|  79 |  72 | 123 | 123 |  87 |  76 | 115 | 125 | 109 |  99 |
| 106 | 109 |  98 |  94 |  93 | 109 | 103 |  91 |  98 | 109 |
| 112 |  98 |  92 | 106 |  92 |  97 |  90 | 111 |  98 | 112 |
|  89 |  81 |  98 | 118 | 103 |  72 |  89 | 131 | 108 | 103 |
| 115 | 119 |  55 |  86 | 141 |  96 |  54 | 104 |  98 |  96 |
=>
|  79 |  72 | 123 | 123 |  87 |  76 | 115 | 125 | 109 |  99 |
|  89 |  81 |  98 | 118 | 103 |  72 |  89 | 131 | 108 | 103 |
| 106 | 109 |  98 |  94 |  93 | 109 | 103 |  91 |  98 | 109 |
| 112 |  98 |  92 | 106 |  92 |  97 |  90 | 111 |  98 | 112 |
| 115 | 119 |  55 |  86 | 141 |  96 |  54 | 104 |  98 |  96 |

|  52 | 132 | 129 |  97 | 128 |  80 |  77 | 117 |  58 |  72 |  74 |  84 | 131 |  79 |  58 |
| 126 |  55 |  77 |  73 | 122 | 116 | 130 |  96 | 157 |  74 |  53 |  61 |  95 | 146 | 114 |
| 107 | 101 | 113 |  92 | 100 |  46 | 130 |  89 |  65 |  55 |  65 |  64 |  98 | 103 | 112 |
| 137 |  85 |  89 |  92 |  85 |  61 | 137 |  92 |  97 | 115 | 126 | 107 | 101 | 124 | 141 |
| 112 |  99 |  56 | 137 |  60 |  69 | 101 | 124 | 119 | 111 |  99 | 101 |  59 | 121 | 117 |
=>
|  52 | 132 | 129 |  97 | 128 |  80 |  77 | 117 |  58 |  72 |  74 |  84 | 131 |  79 |  58 |
| 107 | 101 | 113 |  92 | 100 |  46 | 130 |  89 |  65 |  55 |  65 |  64 |  98 | 103 | 112 |
| 112 |  99 |  56 | 137 |  60 |  69 | 101 | 124 | 119 | 111 |  99 | 101 |  59 | 121 | 117 |
| 126 |  55 |  77 |  73 | 122 | 116 | 130 |  96 | 157 |  74 |  53 |  61 |  95 | 146 | 114 |
| 137 |  85 |  89 |  92 |  85 |  61 | 137 |  92 |  97 | 115 | 126 | 107 | 101 | 124 | 141 |

| 119 |  91 | 113 |  81 |  81 | 123 | 122 | 115 |  99 |  62 | 143 |
|  82 | 105 |  79 | 111 | 112 |  94 | 102 | 102 | 108 | 117 |  88 |
| 112 |  90 | 122 |  79 |  91 |  99 |  91 |  86 |  99 | 101 | 124 |
| 126 |  64 |  94 |  84 |  99 |  96 |  83 | 102 |  89 |  99 |  75 |
|  91 |  93 | 104 |  96 | 114 |  71 |  62 |  68 | 100 | 151 |  72 |
=>
|  82 | 105 |  79 | 111 | 112 |  94 | 102 | 102 | 108 | 117 |  88 |
|  91 |  93 | 104 |  96 | 114 |  71 |  62 |  68 | 100 | 151 |  72 |
| 112 |  90 | 122 |  79 |  91 |  99 |  91 |  86 |  99 | 101 | 124 |
| 119 |  91 | 113 |  81 |  81 | 123 | 122 | 115 |  99 |  62 | 143 |
| 126 |  64 |  94 |  84 |  99 |  96 |  83 | 102 |  89 |  99 |  75 |

|  97 |  88 |  94 | 105 |  93 | 141 | 141 |  85 | 106 |  78 |
| 113 |  73 |  85 |  63 | 115 |  71 | 111 | 126 | 141 | 137 |
|  96 |  89 |  85 | 110 | 136 | 127 |  90 |  59 |  47 |  81 |
=>
|  96 |  89 |  85 | 110 | 136 | 127 |  90 |  59 |  47 |  81 |
|  97 |  88 |  94 | 105 |  93 | 141 | 141 |  85 | 106 |  78 |
| 113 |  73 |  85 |  63 | 115 |  71 | 111 | 126 | 141 | 137 |

| 100 |  68 | 116 |  60 |  65 |  73 |  63 |  57 |
| 132 |  50 | 113 |  43 | 114 |  76 |  68 |  50 |
| 146 | 153 |  95 | 120 |  49 |  45 |  51 |  83 |
|  76 | 148 | 137 | 134 | 134 | 104 | 127 |  66 |
| 120 | 125 | 157 |  89 |  76 | 145 | 142 |  99 |
=>
|  76 | 148 | 137 | 134 | 134 | 104 | 127 |  66 |
| 100 |  68 | 116 |  60 |  65 |  73 |  63 |  57 |
| 120 | 125 | 157 |  89 |  76 | 145 | 142 |  99 |
| 132 |  50 | 113 |  43 | 114 |  76 |  68 |  50 |
| 146 | 153 |  95 | 120 |  49 |  45 |  51 |  83 |

| 140 | 135 |  68 |
|  54 | 158 |  75 |
| 148 |  96 | 160 |
|  80 | 106 |  35 |
=>
|  54 | 158 |  75 |
|  80 | 106 |  35 |
| 140 | 135 |  68 |
| 148 |  96 | 160 |
